In the rows, zero is written as 128.
These are runs of 7 systems, one row a step. Runs of the same system follow the same rule from any start.
k_149, run 1:
[[115 132 165 125 109 102 105  82 139 128 170 133 128 100 174 128 116 123]
 [140 136 112 121 132 147 161 138 126 149 128 157 115 131 122 132 112  55]
 [166 134 121 105 131 136 133 121 131 130 150 142 138 133 120  70 134 168]
 [136 131  85 114 156  88 119 116  92 111 105 100 104 136 134 144 107 105]
 [130 135 137  99 113 147 142 167 149 161 120  96 147 133 103 142 147 163]
 [126  97 113 149  86 100 100 113  99  88 126 142 113 126 126 139 126 135]
 [107 152 140 173 147 139 152 137 159 150 134 100 131 123  97 141 107 120]
 [131 107 125 124 123 135 112 118 132  98 125 177 175 120 157 138 130 145]
 [101 143 141 149 144 118 136 105 106 156  99 114 112 156 108 109 139  89]
 [151 128 153 105 124 176 101 138 136 136 141 150 123 127 157 133  99 169]
 [106 104  89 144 153 112 145 142 103 113 107 130  95 119 113  97 152  85]]
k_149, run 2 (11 x 18):
[[121 136 109 148 112 129 184  90 143 149  49 144 156 113 102 136 197  90]
 [144 136 185 108  61 156  77  62 128 151 121 109 152 118 160  95  98 165]
 [127 107  70 171 132 190 135 142  94 119  95 127  95 130 142 114  84  60]
 [123 148  99 133 165 175 127 144 175 147 163  98 148 140 135  77 177 195]
 [ 78 109  96 104 136  76  61 104  93  97 131 120 119 142 181 162 150  86]
 [108 149 180 113 108 158 147 183 144 206 166 112 117 159  93 140 135 113]
 [162  96 113 137 118 106 101 134 110  60 170 213  93 115 124 119  94 156]
 [112 161 121 153 219  82 194 127 148 146 113  84 128 120  82 119 123  94]
 [163 122 150  56  96 123 117 113 133 125 115 171 189 118 184 178 147 185]
 [113 114 132 144  80 110 137 108  76 148  64 112  75 141  72  95 128  55]
 [181 136 153 156 120 192 137 142 171 135 171 100 139 106 150 121  68 215]]
k_971, run 3 (11 x 18):
[[123 146 105 118 115 115 104 112 103 142 101 101 147 179 119 165 152 138]
 [ 90 130 157 126 112 132  90 125 125 129 140 114 145 141  92 110  95 115]
 [128 123 143 171 138 167 127 154 120 130 140 142 120 142 158 162  97 141]
 [ 99 122 111 143 170 129 117 135 141 104  94 159 114 113 104 149 146 144]
 [110 129 164 120 160  85 139 113 136 126 154 126 149 118 150 103 129 126]
 [157 129 142 125 114 136 141 105 104 147 114 175  99 137 143 125 124  94]
 [146 115 110 124 122 162 131 139 143 119 124 134 108 100 104  81 121 151]
 [141 124  97 119 140 113 138 141 121 130 135  87 115 117 174 147 132 137]
 [116 139 130  98 110 108 134 118 130 159 110 115 140 142 101 134 169 110]
 [126 120 146 142  77 130 110 116 118 123 168 126 141 133 123 105 104 120]
 [143 134 101 160 137 166 132 146 138 132 122 134 105 132 123 170  97 132]]
k_791, run 4 (11 x 18):
[[119 147 119 195 115 122 139 107 113 152 132  27  99 153  84  77 120 134]
 [136 137  91 118 111 216  86 143 162 142 162 155 132 132 182 195 129 144]
 [ 70 110 105 166 164  76 143 156 136  75 133 109 156 116  48 107 114  94]
 [147 169 170 110 119 109 119  98 132 171 174 119 176 167 189 175 146 178]
 [124 107 112 101 140 106 117 154 102  81  82 199  87 120  67 156  84  64]
 [157 140 197 148 151 128 161 130 117 162 157 104 154 150 156  48 121 197]
 [150 107  62 102 131 123 117 116 129  99  94 161  65  81 175 200 134 106]
 [ 78 128 195 146 136 148 151 152 146 170  96  82 150 128  59  47 150 143]
 [157 115  95 131  51 130  81  78  98 120 172 149 116 128 237 179 137 121]
 [120 158 120 155 173 152 176 141 183 137  98 126 123 103   4 102  90  88]
 [130 107 120  78 120 130  91 133 107 125 181 119 205 157 239 109 170 172]]
k_516, run 5:
[[107 133 153  71 190 104 112 113 123 124  66 108 147 112 184 180 105 131]
 [122 118 160 145  86 176 144 138  97 169  65 172 164 175 128 137 169 133]
 [125 127 134 161 120 187  77  88 128 118 136 149  94 121 136  51  88 140]
 [109 118 113 122 185 167 151 184 173 137 147 116 104  86 177 143 117 103]
 [114 126  85 136 112 101 136 120 116 141 148 121 148 155 157 130 218 118]
 [114 160 154 110 117 104 100  93 119 167 149 103  90 159  86  93 112  90]
 [171 119 133 102  91 152 140 184 143 131 169 152 112 112 104 150  78 127]
 [138 101  71 159 149  78 166 140 133  69 125 136 123  98 115 123 141 138]
 [126 155 147 110 150  73 131  92 124 143 100  73 138 136 142 154 148 162]
 [120 122 158 100  62 148  98 117  99 142  80 150 153 152 103 151 113 109]
 [149 119 140 180 132 182 151 141 140 110 131 158 125 108 105  82  74 146]]
k_971, run 6 (11 x 18):
[[108 119 148 111 104 105  97 106  72 115  87  88 208 183  99  58 122 135]
 [112 141 149 173 127 198  77 116  95 161 134 104  90 170 168 126  59 106]
 [ 72 108 123 123 162 214  93 196 166 128  92 167 117 117 121 141 154 154]
 [ 60 114 119 150 195  72 122 134 139 102 178 124 123 119 167 111 179 120]
 [142 174 167  99 136 117 140  86 149 180 156 187 111 139 128 138 143  85]
 [172  95 124 105  90 136 141 154 119  96 149 199 108 103  91  77 102 118]
 [191 135  84 156 164 119 171 146 128 126 135  79  70 113 138 136 109 171]
 [131 127 130  49 106  82 118 118 131 138  76  94 146 118 126 172 170 157]
 [ 98 114 167 148  68  84 142 115  96 141 143  80 152 135 110  87 120  76]
 [153 143 130 186  71 214 110 111 139 153 129 142 123 137 143 158  96 148]
 [ 96 100  61 131 165 145 111 166 151  66  94 128 152 102 103 148 115 132]]
k_440, run 7:
[[125 139 195 117 100 139 150 154 134 197 129  96 114 141  92 105 155 157]
 [145  88  87 145  84 102 110 126 100  57 145 140 114 106 128 145  85 124]
 [103 167 150 151 168 155 150 109 190 169 107 123 114 106  81 120 144 133]
 [125  92 129 109  98  87 114 123 107  92 152 126 198 120 200 137 143 147]
 [115 160 111 132 144 149 132 105 115 161  71 143  96 156  82 145 115  53]
 [158 113 174 126  90 174 119 148 129 133 165 132 171 131 162  88 114 210]
 [111 128  57 153 209  83 136 124 101  87  99 120  76 135 105 133 103  75]
 [130 143 192 124  92 180 136 137 167 202 143 108 125 123 163 151 186 196]
 [ 95  83  77  98 119  71  83 144  80  53 140 164 121 133 105 119 102  63]
 [156 190 183 179 127 186 177 101 180 213 142 120 106 125  97 131 111 135]
 [139  81  66  82 137  91  93 139 115  31 148 162 173 103 172 118 129 177]]
k_351, run 8, 11 rows:
[[125 106 129 147 107 114 159 112 120 128 122 160 104  95 149 106 150  77]
 [149 156 139  99 132 167 132 117 171 172 146 143 107 110 138 123 132 128]
 [157 112  90  82  92 113 132 129 110 117 139 128 137 128 119  97 135 111]
 [150 156 104 144 145 123 153 124 127 158 137  88  95 147 117 143 134 128]
 [117 120 102  95 112 134  79 148 131 113 133 115 134 139 117 144 131 165]
 [107 127 126 163 140  93 162 140 113 127 117  96 139 140  89 137 121 104]
 [125 134 140 157 121 153 100 123 141 125 138 147 138 130 150 175 117 173]
 [106 113 131 122 142 104 135 121 116  97  97 149 150 117  94 107 109  97]
 [140 138 162 158 133 137 140 108 127 148 144 126 137 134 180 135 121 149]
 [126 108 114  97 123 148 104 126 112 114  88 172 101 123 123 114 121 113]
 [124 141 149 143 145 131 159 126 140 162 150  90 130 126 131  76 133 125]]
k_533, run 9 (11 x 18):
[[141 134 136 160 112 106 168 124 170 128 157 114 100  71 117 164 101 110]
 [150 153 102  99 155 112 168 129 158 134 123 151 171 129 109 163 135 124]
 [155 121 132 129 106  75 149  89  83 102  96 135 162 137 135 122 126 127]
 [151 134 137 151 121 177 119 115 109 125  90 127 136 145 133 139  65 149]
 [109 108 107 120 155 159 116 156 141 104  95 121 148 116 125 103 139 170]
 [ 78 132 133 169 155 108 109 107 126 133 132  90 117 136 150 134 152 131]
 [103 136 142  93 100 154  77 119 132 150 151 147 133 148 138 140 133 113]
 [120 105 137 137 102 141 147 143 125 131 141 154 123 109 121  75 135  94]
 [156 144 117 154 161 143 149 126 151 132 162 145  84 115 141 128 109 139]
 [133 134 111  67 168  83 134 142 121 129 123 129 120 140 116 131 134 116]
 [143 123 151 138  92 104 150 123  90 151 112 107 126 156 132 142 133 125]]
k_440, run 10 (11 x 18):
[[104 133  87 126 136 168 112 113 173 134 114  98 127  92 141 123 149 132]
 [ 86 119 120 129 125 120 137 143 124 140 151 105 171 146 141 107 168  97]
 [139 148  96 145  99 148 103 108 111 137 144 137 131 169 126 161 108 105]
 [135 140 128 112 163 155 124 166 149 127 145 140 143 144  95 118 105 163]
 [139 127 125 152 166  76 161 144 107 116 137 120 121 143 138 155 127 143]
 [127 126 143 102 111 125 107 128 125 146 100 146  92 124 129 170 150 145]
 [117 108 169 109 101 118 127 145 120 122 134 143 126 113 104  96 106 114]
 [148 133 120 174 124 133 145  90 140 118 126 139 111  95 139 123  98 122]
 [110 131 116 101 155 133 119 116 154 130 112 124 146 105 149 108 158 152]
 [114 119 125 117 115 104 140 127  96 145 124 101 141 146 145 121 141  82]
 [149 132 112 134  87 176 107 125 123 141 122 141 116 146 118 131 114 134]]
k_791, run 11 (11 x 18):
[[121 128 118 123 106 165 126 132 147 128 120 168 159 119 119 152 111 104]
 [127 128 115 140 145  98 136 111 113 107 138 120 170 145 114  87 117 127]
 [150 155 114 106 154 120 128 110 119 142 115 120 125 145 150 164 117 132]
 [102 111 132 123 150 142 120 162 107 128 102 140 110 147 101 114 122 119]
 [136 130 137 162 126 121 122 115 118 133 154 116  97 129 157 125 123 154]
 [118 129 126 126 137 148 132 146 162 130 124 151 104  94 120 153 125 117]
 [102 114 146 128 114 112 136 131 126 132 139 120 157 120 130  92 152 126]
 [156 141 117 125 100 111 126  95 124 136 132 137 112 129 131 154 123 116]
 [130 126 129 103 136 162 132 153 132 135 118 139 136 131 100  98 114 122]
 [141 122  96 143 130 110 136 123 108 115 134 103 131 132 156 121 129 142]
 [121 142 127 127 141 141 122 133 146 145  98 121 114 127 104 158 131 139]]
k_351, run 12, 11 rows:
[[136 104 114  71  84 121  86 119  88 114 104 149 125 144 126 122 132 122]
 [140 148 143 164 147 144 176 142 132 171 122  78 111 144  95  99 118 129]
 [129 100  90 123 110 151  83 143 128  93 144 134 117 109 166 151 128 168]
 [ 86 138 122 127 178  88 160 135 135 134 111 115 130 127  78 122 144  76]
 [129 132 159 137  73 148  97 114 133 149 167 139 154 142 179 165 141 168]
 [141 120 109 124 128 127 143 134 114 104  79 165 112 119  54 118  86  83]
 [151 152 146 155 157 129 148 108 149 142 180  91 154 123 180 111 119 186]
 [113  95  93  87 130 100  91 132  84  98  73 170  90 128 133 159 139  86]
 [108 167 187 146 147 153 158 131 158 197 145  89 152 150 103  87 152 151]
 [146  76  96 136  45 148  90 138  94  83 127 158 105 104 166 154 108 129]
 [119 168 117 143 227 126 192 134 177 149 120 113 126 118  66 105 120 106]]
k_516, run 13, 11 rows:
[[128 132 140  83 126 175 100 137 127 167 110 103 107 142  88  34 124 126]
 [153  95 106 146  93 160 139 161 108 123 152 101  80 102 179 138  93 117]
 [ 81 133  74 167 146 112 144 139 170 121 126  95 124 107  87 145 187 130]
 [118 140 167 104  93  75 112  85 119 149 168  74 180 150 150 124 131 130]
 [138 144 139 143 111 132 127 131 119 127 118 178 115 147  76 176  76  74]
 [169 127 115 125 153 142 149 152 157  98 155 157 157 115 103  91 109 193]
 [122 108 102 123 181  77 124 118  89  89  91 116 113 123 185 151 125 111]
 [112 148 165 118 128 155 130 138 129 186  80 115 125 161 101 149 176 164]
 [118 101 151 122  59 161  74 113 106 112 139 155 130 122 140  76  99 116]
 [119 132 125 181 183 160 180 158 169 129 135 135  88  78 126 132  97 108]
 [126 133  75 100 123 111 110 112 151 123 154 117 172 126 178 150 199 160]]
k_533, run 14:
[[101 147 123 108 167  86 133 130 153 112 145  91 167 126  65 107  98 116]
 [129 118 154 149 114 114 143 141 106 128 152 149 169 156 184 175 138 150]
 [112 123 129 141 128 135  98 115 116 100  93 186 107 133  63 123  98 104]
 [132 124 187 131 140 150 155 140 154 145 145 116 148 100 154  88 124 186]
 [ 97 115  93 135 175 118 113 124 118 109  96 162  88 120 164 173 141  89]
 [127 161 166 100 115 135 114  98 129 185 120 105 138 159  99  84 160 144]
 [140  87 113 129  71 142 122 136 106 113 137 138 104  91 191 139 113  99]
 [132 164  91 156 171 171 155 134 160 154 120 114 113 146  65  99 125 115]
 [152 114 112  82 112  72 120 127 125 104 167 110 140 109 175 138 159 175]
 [101 140 126 158 142 116 136 129  91 139 103 113 124 168  94 155  87  52]
 [172 120 150 113  70 169 121 150 145 138 152 152 154 133 123 122 141 213]]

Which system made each of these runs?
run 15, 2 rows:
[[131 111  79  96  92 189  91 175 173 124 173 124  82  86 112 142 103 122]
 [119 135  71 129 170  71 188 159 153 112 173 111 167 127  88 124 152  98]]
 -> k_351
run 16:
[[106 127 133 135 145 159 169 156 176 158  81  64 146  93 111  97 178 172]
 [113  99 120 140  55 114  77  74 113 108 128 125 127  98 210 166 156 132]]
 -> k_149
run 17:
[[186 116 106  73 142 113 156 165  85 139 125  91 134 144 189 128 129 149]
 [114 134 116 102  98 108 110 113  96 163  87  83  79 157  80 115 170 110]]
 -> k_971
run 18 (2 x 18):
[[ 75 138 100 128 129 117  80 143 131 117 105  99 162 170  68 181 147 146]
 [ 98 130 161 192 100 117 124 119 119 111 137 102 184 150  98 156  88 133]]
 -> k_351
run 19:
[[115 120 143  55  79 100 112 128 143 129 154 165 152 120 102 114 163 104]
 [163 133 122 175 108 117 167 141 108 136 187 118  99 138 112 118  85  99]]
 -> k_971
run 20 (2 x 18):
[[ 53 133 183 164 201 151 123 158 155 159 111 125  80 110 147 167 132 127]
 [ 96  87 170 123 104 134  95 141 113 118 164 205 111 117 208 141 148 112]]
 -> k_440
run 21 (2 x 18):
[[ 87 113 152  92 114 158 124 184 117 147 115 141 181 161 100 125 132  91]
 [132 106 138 209  87 136 140 119 132 112 145 164  99  98 132 118 155 160]]
 -> k_533
run 22:
[[162 138 131 113 130 121 167 103 128 143  97  81 150 103 155 110 110 136]
 [135 133  89 137  98 160 118 108 113 132  71 113 146 145 133 167 122 114]]
 -> k_516
run 23, 2 rows:
[[138 123 154 145 123 102 160 102  78 135  94 125 167 160 129  93 118 105]
 [152 149 120 139 126 188  89 113 136 136 117 145  94 140 125 157  81 159]]
 -> k_516
run 24, 2 rows:
[[187 130 118 140 113 163  97 135 119 100 159  96 162 150 160 144  61 222]
 [115 116  94 164 180 132 149 150 148  72  64 120 150  95 104 198  77 148]]
 -> k_791
run 25:
[[ 60  97 157 111 150 120  81 135 127 104 120 182 133 125 135 112 167 141]
 [ 88 133 199 156 129 148 113 102 131 170 132 150  94 125 151  95 128 103]]
 -> k_533
run 26, 2 rows:
[[162 169 112 129 174 134 153 118 109 156  93  69 147 168 144 174  80 120]
 [138  91 114 113 124 169 122 192 100 118  89 147 141 159 131 138 161 184]]
 -> k_440
run 27:
[[156 138 139 151  84 152 141  93 134 149  74 187 113 127  88 140 172 160]
 [119 121 164 136 122 130  98  81 125 108 106  93 128  86 133  79  64 126]]
 -> k_149
run 28:
[[194 147 131 137 135 187 143 147 162 151 176 155 103 129 161 143 110 199]
 [ 88  82  86 106 162  97 134 171 157  62  99 117 128  61 104 133 136 123]]
 -> k_791
run 29:
[[150 158 131 129 141 123 165  80 138 157 135 140 142 125 143 109 121  89]
 [185 123  95  92 119 130 134 114  91 120 117 156 130 143 156 117 117 124]]
 -> k_533
run 30, 2 rows:
[[121 137  97 153 115 110  72  77 126 102 181 180  94 141 146 146 139 119]
 [117 155 150  98 187 123 160 156 171 155 164 119 124 110  85 109  92  90]]
 -> k_791
run 31:
[[143 131 141 158 144 147 143 129 146 125 124 212  97 116 136 181 135 143]
 [110 126 174  76 156  82 102 111 120 119 141 158 119 126 130  95 129 137]]
 -> k_440
run 32 (2 x 18):
[[113 114 129 142 160  93 163 161 145 111 157 107 136 102 153 155 125 133]
 [111 130 123 125 111 112 120 105 124 142 106 171 116 139 126 171 174 106]]
 -> k_440
run 33 (2 x 18):
[[131 131 205 161 113 105 165 129 122 149 162 136 144 131 148 142 103 122]
 [135 139  97 128 127 139 101 100 151  98 137 213 121 117 112 164 120 123]]
 -> k_516
run 34:
[[143 106 152 112 119  87 122 113  86 103  83 131 121 127 138 124 118 153]
 [127 125 165 138 118 160 130 126 136 144  69 139 109 107 115 144 122 154]]
 -> k_516
run 35 (2 x 18):
[[136 113 116 149 145 161 169 144  82 121  63 152 201 167 142 112 112  96]
 [119 138 104 154 164 161  72  83 105 118 102 121 110 160 137  69 122 160]]
 -> k_971
